Each path below is one point turned by a fixed rotation once a step. After each direction that follows a path, write how fast that rotation turns it, in degrees each step (0 if it stays still).
Each turn is a multiple of 5 degrees from 10 to 175, or 0.
Each row of a path follows its step; steps can be skipped.
Rotation 1:
step 0: [-3.96,0.51,-0.13,0.32,0.36,2.99,0.79,0.97,-0.55,1.18,-0.43,-0.99,2.60,-2.03,0.62,-0.46,1.06,1.68,-0.35,0.25,-1.54,0.45,1.15,1.74,2.03,0.41,0.34,-1.21,-0.44,-0.35,-1.07,-0.95,-0.74,1.41,0.11,1.76,-0.29,0.34,-0.21,0.92,-1.16,0.69]
step 1: [-1.73,-0.37,-1.01,1.06,0.37,1.31,1.30,0.14,0.96,2.22,1.36,-2.52,0.58,1.42,-0.02,0.11,-1.29,-0.09,0.32,-0.82,1.13,1.96,0.57,-0.65,0.71,0.61,-0.51,-2.63,0.37,-1.23,0.12,-0.69,-2.30,-0.64,1.55,1.72,-1.92,0.49,2.20,0.23,1.87,1.36]
step 2: [1.81,0.78,-2.12,-0.68,-1.46,1.35,0.08,-0.66,2.05,0.83,-0.75,-2.75,1.77,-0.73,-1.18,-1.88,0.26,-1.23,1.41,-0.75,0.64,1.54,0.58,0.54,0.83,-0.82,-0.16,-2.06,0.90,1.26,0.89,-0.90,0.18,-0.30,-0.41,1.84,0.09,2.73,0.45,-1.40,-1.58,0.11]
step 3: [-1.35,0.30,-0.78,2.20,-0.10,0.91,0.96,0.01,1.15,1.41,-0.09,-1.15,0.49,-1.96,1.51,-0.37,0.26,0.40,-1.39,-0.37,0.25,1.07,-3.22,1.17,1.65,1.16,0.07,0.01,0.17,1.53,3.00,-2.51,-1.36,-0.63,0.35,-0.07,1.98,1.12,0.34,-1.56,-0.79,-0.92]
step 4: [-0.48,0.33,-1.17,0.36,0.48,-0.57,-0.69,2.90,1.00,1.42,0.97,-0.42,-0.18,-0.08,2.29,-2.61,-1.88,-0.41,0.76,-0.44,1.04,-0.07,1.64,1.83,0.92,1.21,-1.29,-0.90,-1.76,-0.70,2.72,-2.91,1.07,-1.08,0.35,0.27,-0.09,0.48,0.76,1.12,0.74,-1.00]
step 5: [0.14,-1.25,0.74,0.65,0.03,-0.61,0.94,2.56,1.96,1.71,-1.18,1.05,4.72,-0.08,0.94,-0.87,0.21,0.18,2.20,0.10,-0.87,0.34,1.48,0.30,0.99,0.94,0.80,-1.07,0.85,1.93,0.54,-1.19,-0.38,-0.53,-0.73,-1.20,-0.72,0.82,1.21,1.11,-1.11,0.22]
step 6: [0.09,-0.84,0.42,0.79,4.87,0.06,2.18,0.94,0.90,3.30,0.18,0.03,2.06,-0.52,-0.81,-0.10,-1.43,-0.58,-0.26,-0.60,0.79,0.52,-1.62,1.29,0.13,0.80,-0.88,0.36,-0.06,0.77,-0.71,-0.33,1.10,-0.40,0.56,0.31,-0.71,1.82,0.44,-1.67,0.42,0.87]
step 7: [1.88,-0.05,1.58,-0.57,-0.79,-0.64,0.44,1.26,0.65,0.83,2.16,-0.22,2.21,-0.44,0.13,-0.46,-0.09,1.20,0.10,0.25,1.63,-0.29,0.09,2.43,-0.82,-0.02,-0.72,-2.59,-2.00,-0.61,1.25,0.94,1.33,-0.03,2.44,0.62,0.78,1.89,1.56,-2.78,-0.31,0.37]
step 8: [-0.77,-0.18,0.77,1.13,-1.20,-2.27,1.32,-0.99,-0.41,2.22,-0.15,-0.76,1.56,-2.78,0.31,-2.14,0.21,0.82,0.30,0.59,0.11,2.13,-0.92,1.75,-1.81,0.51,2.73,-0.44,-1.92,1.15,0.04,-0.96,1.17,1.89,0.14,0.00,0.13,-0.35,1.98,0.15,-0.40,-0.37]
step 9: [-2.35,-0.77,0.38,1.52,1.00,0.79,1.30,0.81,0.21,-0.45,0.25,-0.02,1.59,-0.24,0.09,-2.35,-1.89,2.49,-0.97,0.93,-0.84,1.68,-0.65,2.62,0.45,-0.93,-0.33,-0.46,-2.24,-1.23,-0.76,-0.54,0.62,-0.44,-0.51,2.69,-2.39,-0.13,-0.13,0.41,-0.57,-1.52]
Directions:
[0.60,0.01,-0.44,-0.02,-0.58,0.04,-0.25,0.03,0.19,0.57,0.62,-0.02,0.09,0.57,-0.50,-0.08,-0.37,0.38,0.35,0.53,-0.14,-0.56,0.51,0.17,-0.07,-0.34,-0.32,-0.12,0.36,-0.36,0.91,0.70,0.49,0.18,-0.27,0.29,0.24,-0.23,0.12,0.41,-0.90,0.09]
135
[0.14,-0.28,-0.21,-0.43,0.03,0.34,0.71,-0.09,0.42,0.68,0.00,-0.40,0.50,-0.19,0.64,0.13,0.17,0.44,0.98,0.18,0.22,0.38,-0.94,0.75,0.06,0.12,-0.33,-0.65,-0.51,-0.25,-0.04,-0.53,0.12,-0.17,-0.01,0.22,0.04,0.22,0.04,0.57,-0.04,0.02]
0
[-0.11,0.08,-0.16,-0.14,0.02,0.41,0.25,0.13,0.45,0.14,0.46,0.24,-0.18,-0.51,-1.06,0.27,0.26,-0.31,0.34,1.00,0.65,0.24,0.06,-0.43,-0.22,-0.12,0.57,-0.53,0.04,-0.19,-0.35,0.05,0.02,0.16,0.33,0.33,0.51,0.08,0.18,-0.72,0.49,0.76]
65
[-0.69,-0.69,-0.19,0.20,-0.05,0.60,0.31,0.05,0.41,0.09,0.35,0.19,0.43,-0.14,0.31,-0.81,-0.16,0.01,0.04,0.58,-0.65,-0.30,0.72,-0.65,-0.07,0.05,0.03,0.17,-0.40,-0.72,-0.35,-0.33,-0.09,-0.01,-0.41,-0.74,-0.28,-0.51,-0.27,0.38,0.34,-0.04]
80
[0.25,-0.31,0.58,0.04,0.38,-0.14,-0.60,-0.25,0.67,0.34,0.16,-0.23,-0.40,0.84,0.16,0.19,1.17,0.11,-0.43,0.55,-0.17,0.32,0.53,0.42,-0.08,0.37,-0.26,-0.06,-0.10,-0.19,0.51,-0.40,-0.09,0.54,0.32,0.24,-0.39,-0.01,-0.43,-0.16,0.58,-0.12]
120
[0.34,-0.54,-0.66,1.12,0.76,0.09,0.14,-0.05,-0.56,0.35,0.00,-0.38,-0.64,0.30,-0.05,0.18,-0.28,0.25,-0.27,0.28,0.25,-0.08,-0.58,0.07,0.27,0.38,0.32,-0.16,0.01,0.18,-0.20,-0.31,-0.11,0.53,-0.06,-0.41,-0.26,-0.94,0.40,-0.11,-0.39,0.39]
140
[0.28,0.42,-0.74,-0.53,0.86,0.11,-0.57,0.04,-0.30,0.40,-0.19,-0.40,-0.50,-0.45,-0.27,-0.69,-0.17,-0.55,0.09,-0.19,0.11,-0.09,0.48,0.27,-0.25,-0.03,-0.33,0.26,-0.42,-0.10,-0.66,-0.32,0.82,0.59,-0.44,0.42,-0.02,0.34,-0.27,0.24,0.10,-0.14]
160
Rotation 2:
step 0: [0.02,-0.99,0.17,0.80,-1.43,1.58,-1.60,-0.14,-1.71,-0.08,0.50,-1.40,0.76,1.65,-0.89,0.43,1.64,0.58,-0.44,-0.84,-0.98,-1.10,0.73,0.34,1.85,1.66,0.70,2.07,-0.97,1.54,1.95,0.98,-3.24,-0.11,0.11,1.58,0.61,0.11,1.12,0.82,2.09,0.32]
step 1: [0.36,-0.67,2.15,1.47,-0.41,0.69,-2.20,-1.96,2.17,-0.04,0.58,2.65,0.79,0.09,-1.47,1.54,0.98,-1.48,-0.67,1.96,-0.97,-0.79,0.07,-0.28,-0.14,1.98,0.79,-0.61,0.25,1.43,0.12,-0.16,-0.81,-1.17,-0.68,0.21,-2.88,-0.76,-0.53,0.95,0.00,0.61]
step 2: [-1.42,-2.30,0.67,0.20,-0.18,2.11,-1.25,-1.63,-1.67,-0.68,-0.68,0.81,-0.56,1.06,-0.23,-0.48,2.65,0.28,-0.03,-1.64,-0.34,-0.55,1.24,-0.45,1.07,-0.67,1.39,-1.59,0.73,0.82,1.49,1.18,2.20,-1.42,1.41,1.25,-0.03,0.01,-1.49,-0.38,-2.19,0.55]
step 3: [-0.86,-1.12,1.41,-0.66,-1.19,-0.58,-1.09,-1.24,-0.99,0.76,-2.04,-0.91,1.24,0.87,-0.24,0.38,-0.72,1.71,1.33,2.11,-1.08,-0.76,0.65,-2.51,0.60,0.20,1.99,0.18,-2.33,1.99,-0.95,1.29,-2.33,-0.97,0.68,-1.03,1.26,0.40,-1.34,0.57,-0.62,0.91]
step 4: [-0.18,-0.22,1.09,1.09,-2.21,0.62,-1.26,-0.42,-0.23,-0.14,-2.08,0.07,-0.37,-0.89,1.22,0.61,1.67,-0.01,1.62,0.40,-1.36,-1.17,-0.23,-0.74,-0.76,0.73,-2.59,0.96,0.82,-0.55,0.48,-2.44,-0.84,-3.55,0.87,0.60,-1.28,0.43,-0.35,0.41,0.06,2.52]
step 5: [-0.13,-2.29,-0.36,-1.43,-0.55,2.04,-1.83,-1.25,0.27,-0.33,0.18,0.27,-0.38,-2.33,-1.71,1.38,0.32,0.14,-0.02,-0.61,-1.10,-0.35,0.28,-1.97,1.36,-1.92,0.09,0.40,1.16,-0.05,0.97,-0.03,-2.02,-1.59,1.27,0.02,-0.31,0.52,-1.24,-2.52,0.57,-2.50]
step 6: [0.05,-1.89,-1.56,-0.33,-0.58,0.68,-2.43,0.14,-0.28,2.34,-0.24,-0.44,0.23,-0.92,-0.96,-1.06,1.37,-0.29,2.56,1.03,-0.24,0.27,0.98,0.60,1.56,2.85,2.27,-1.20,-0.29,0.22,-0.35,-0.84,-1.03,-1.09,0.45,0.94,1.02,-1.09,-0.83,1.01,2.38,0.77]
step 7: [0.22,-0.15,-0.56,1.24,-1.56,1.69,-1.12,-0.47,2.45,0.72,-0.14,0.24,2.25,0.59,1.40,-0.46,1.11,0.05,0.71,1.38,-0.16,-2.54,1.86,0.03,1.86,0.15,-0.55,0.51,0.42,0.70,2.71,-0.58,-1.67,0.59,-1.09,1.07,-1.53,0.44,-2.06,-0.55,-1.76,0.78]
step 8: [-0.34,-1.54,1.80,3.16,0.39,1.90,-0.77,-1.39,-0.29,-1.09,-1.17,0.53,0.94,-2.14,-1.18,0.99,0.89,0.66,0.71,-1.19,1.33,0.95,-0.87,-1.85,1.10,0.67,0.94,-1.31,-1.39,0.64,0.86,-0.20,-1.29,1.01,1.98,2.21,-0.55,-0.58,-0.16,-0.52,-0.81,0.39]
step 9: [0.12,-1.16,1.19,-1.41,-1.59,1.97,-1.39,0.15,-0.05,-1.29,-0.97,0.99,0.81,1.24,-2.70,-0.77,1.47,2.46,0.19,0.68,-0.92,1.88,-0.46,0.61,0.44,1.01,1.42,0.92,-0.29,1.35,0.42,-0.33,-0.43,-0.69,-0.50,-0.24,0.23,2.35,-2.29,0.58,0.54,2.26]
Directions:
[0.51,-0.10,-0.10,0.73,0.07,0.20,0.82,-0.41,-0.42,-0.58,0.06,0.82,-0.01,-0.50,0.06,0.65,0.28,0.23,-0.53,-0.13,0.10,0.62,-0.51,0.31,0.16,0.35,-0.05,0.37,0.26,0.04,-0.19,-0.10,-0.26,-0.67,-0.05,-0.41,-0.58,-0.38,-0.51,-0.37,0.22,-0.40]
100
[-0.15,0.34,-0.22,-0.69,-0.40,-0.09,-0.50,0.18,0.07,-0.54,0.36,-0.24,-0.91,0.06,-0.52,0.22,0.14,-0.20,0.07,-0.03,-0.32,0.52,-0.44,-0.27,-0.05,-0.15,-0.52,0.51,-0.16,-0.08,0.51,-0.28,-0.41,-0.36,0.07,-0.17,-0.30,0.30,0.64,-0.01,1.26,-0.21]
70
[-0.56,-0.32,0.23,-0.40,1.00,0.42,-0.10,-0.46,0.63,-0.47,-0.08,-0.13,0.37,-0.41,0.00,-0.38,-0.13,-0.14,-0.47,0.12,0.40,0.78,-0.14,-0.59,0.42,-0.16,-0.10,0.16,0.54,-0.08,0.07,0.07,0.61,-0.55,0.41,0.55,0.11,-0.18,0.68,-0.34,-0.30,-0.06]
115
[1.10,0.15,0.21,-0.13,0.61,0.18,-0.02,0.22,0.50,-0.12,0.28,-0.46,0.31,-0.38,-0.17,0.04,0.01,0.48,0.30,0.26,0.30,-0.56,-0.18,-0.29,-0.60,-0.46,0.00,-0.36,-0.79,0.42,0.27,0.98,-0.14,-0.59,0.06,-0.13,-0.26,-0.47,0.02,0.00,0.23,-0.45]
155
[-0.09,0.08,-0.53,0.06,0.12,0.33,0.00,0.45,0.58,0.05,-0.17,-0.30,0.14,-0.62,0.24,-0.23,0.24,0.44,0.80,0.25,0.98,0.03,-0.43,0.16,0.67,-0.38,0.20,-0.28,0.00,-0.88,-0.14,-0.78,-0.52,0.38,-0.09,-0.03,-0.20,0.34,-0.49,-0.43,0.33,-0.06]
35
[0.58,0.13,-0.05,0.15,0.52,-0.04,-0.25,0.54,-0.81,0.07,0.27,0.11,-0.03,-0.07,-0.22,-0.01,0.03,-0.24,-0.10,-0.73,-0.14,0.17,-0.35,-0.93,1.08,-0.20,0.70,0.27,-0.38,0.13,-0.54,0.35,-0.19,0.12,0.05,0.05,0.93,0.23,-0.11,-0.17,0.23,0.31]
125
Rotation 3:
step 0: [-2.88,-1.63,0.96,0.20,1.73,0.71,-0.24,0.24,-0.08,-1.03,0.55,-0.54,-0.87,-1.03,0.26,0.94,3.22,1.69,-0.13,-1.34,0.44,0.87,1.09,-1.21,-1.61,0.02,0.73,0.01,-0.63,-1.34,1.60,1.14,0.90,-0.64,1.15,1.01,-0.45,1.62,-2.59,0.25,-0.11,-2.43]
step 1: [-0.20,-0.50,0.31,-1.16,3.15,1.99,1.44,-2.14,-1.95,-0.09,0.85,0.33,1.00,1.04,1.93,-1.90,0.46,1.96,1.04,1.10,-1.03,0.61,0.26,-1.17,-1.70,0.52,-1.51,-0.05,-1.53,0.51,0.21,-1.10,0.31,1.89,-0.12,-1.55,0.77,1.91,1.01,-0.89,0.01,-1.03]
step 2: [-0.13,-0.96,-0.20,1.05,-0.38,2.44,-0.65,-1.16,1.00,0.68,-0.43,-1.28,-0.41,-1.13,1.93,-0.60,-0.87,0.33,-0.29,2.92,0.63,-1.51,-1.50,-3.32,1.64,-0.14,0.19,-2.35,-1.24,1.09,-0.28,-0.91,0.10,-1.41,2.74,-0.11,-0.89,1.42,-0.20,-0.19,-0.77,-0.45]
step 3: [1.96,2.49,0.28,0.61,2.01,0.33,-0.15,-0.56,0.14,1.84,0.58,-0.86,1.32,-1.27,0.23,-0.03,-1.04,-3.62,0.36,1.25,2.21,-1.35,1.11,0.23,1.20,0.07,0.29,-0.09,-2.25,-1.84,0.43,-1.96,0.58,0.24,-0.51,0.70,0.09,1.52,-0.25,-1.11,1.73,-0.55]
step 4: [0.09,-0.12,0.23,2.22,-0.80,1.25,-1.28,-0.12,-0.20,1.68,-0.55,-0.80,0.75,-2.89,-0.31,1.02,2.03,0.21,-0.31,0.69,0.32,-0.21,-2.54,0.46,0.02,-0.30,-0.06,-0.25,0.11,-0.29,-0.77,-1.03,-0.68,-1.25,-3.03,2.77,2.91,-0.56,1.11,0.45,1.37,-0.99]
step 5: [-0.50,0.10,0.75,-0.91,1.21,-0.06,-2.83,-1.49,1.18,-0.15,0.56,1.88,0.93,1.00,0.10,1.08,0.50,-1.10,1.43,-0.13,0.69,-0.20,-0.81,2.09,-1.47,-0.54,1.30,-0.25,-1.15,-1.10,-2.98,1.44,-3.34,-0.59,-0.16,-0.73,0.93,-0.74,2.17,-0.26,0.61,-0.95]
step 6: [-0.58,-2.12,-0.80,-0.03,-0.03,-1.09,-0.71,-0.68,0.86,1.01,0.68,1.99,0.37,0.14,-0.27,0.89,-0.10,2.12,0.27,0.66,0.89,-3.01,-0.13,1.16,2.37,0.93,1.13,1.36,2.72,1.66,1.11,0.05,-0.88,0.42,-0.98,-0.29,-1.51,-0.43,2.85,-0.03,0.14,-1.89]
step 7: [-0.86,0.89,-1.23,-0.14,-1.07,-0.87,-0.78,0.68,0.94,-0.80,-2.24,0.94,-1.52,0.18,-0.06,1.35,1.52,0.16,-0.99,-1.08,1.97,-2.16,3.00,2.25,-1.20,0.91,-0.40,-2.06,1.16,0.05,0.97,-1.64,-1.05,0.57,0.82,-1.80,0.46,1.91,-0.61,-0.75,-0.94,-1.28]
step 8: [-0.31,-0.30,1.76,0.43,0.89,0.85,1.36,2.26,-0.55,1.91,-1.79,2.63,-1.49,-2.30,-0.92,-0.52,1.22,-0.19,-0.76,-0.09,-2.08,0.23,-0.48,0.26,-1.45,-0.40,-1.11,0.43,1.68,0.48,1.04,-0.88,0.37,1.34,-0.07,-3.52,-0.60,0.44,0.59,-1.18,1.41,0.11]
step 9: [1.36,0.32,0.68,-3.15,0.94,-0.18,0.84,-0.14,-0.34,-1.04,0.02,-0.51,-2.20,-1.97,1.12,1.72,1.67,0.60,1.08,-0.80,-0.50,1.05,-0.65,-0.58,-0.30,-0.60,0.04,-2.91,0.79,1.34,-0.43,0.48,0.49,-3.19,1.63,-1.07,-1.39,0.24,-0.55,-0.32,2.09,0.01]
Directions:
[0.01,0.73,0.14,0.19,-0.20,-0.19,0.04,-0.01,-0.77,0.28,0.52,0.51,0.52,-0.03,-0.30,-0.84,0.13,-0.04,0.57,0.44,-0.25,0.26,0.14,0.88,-0.24,0.15,0.33,0.87,-0.34,0.35,0.14,-0.36,0.07,0.31,0.27,-0.18,-0.38,0.60,0.46,-0.20,0.19,0.42]
160
[0.67,-0.49,-0.14,0.21,-0.04,0.26,-0.25,-0.39,-0.59,-0.25,-0.16,-0.27,0.47,0.36,-0.13,0.26,0.00,-0.15,0.04,-0.05,0.33,-0.40,0.23,0.54,-0.29,0.09,-0.32,0.38,0.84,-0.36,0.38,0.23,0.56,-0.51,-0.47,0.13,-0.10,1.10,-0.72,0.57,0.22,-0.17]
110
[0.41,0.83,-0.27,-1.01,0.76,-0.39,0.02,-0.34,-0.06,-0.05,-0.59,0.43,0.70,0.22,0.33,0.16,-0.70,-0.33,0.07,0.00,0.20,0.37,0.40,0.00,-0.71,0.26,-0.17,-0.20,0.09,-0.33,0.15,-0.36,0.39,-0.04,0.06,-0.15,0.47,-0.46,0.48,0.30,-0.29,-0.25]
170
[-0.23,-0.39,0.32,-0.48,0.26,0.30,-0.11,-0.78,0.23,-0.52,0.42,-0.76,-0.26,-0.57,0.53,-0.32,-0.01,-0.19,-0.11,-0.40,0.13,0.31,-0.15,0.06,-0.92,0.11,-0.31,0.94,0.54,0.54,-0.47,0.35,-0.26,-0.15,0.12,0.13,-0.13,-0.14,0.65,-0.21,0.21,0.05]
85
[0.41,-0.14,0.05,-0.36,-0.46,-0.38,0.62,-0.09,0.41,-0.47,0.63,0.05,-0.37,-0.23,0.62,0.13,0.69,0.04,0.25,0.40,-0.56,0.47,-0.22,-0.55,-0.26,-0.07,-0.20,0.12,0.00,-0.79,0.97,-0.16,0.33,-0.01,0.28,-0.78,-0.03,0.46,-0.11,-0.14,-0.35,-0.15]
40
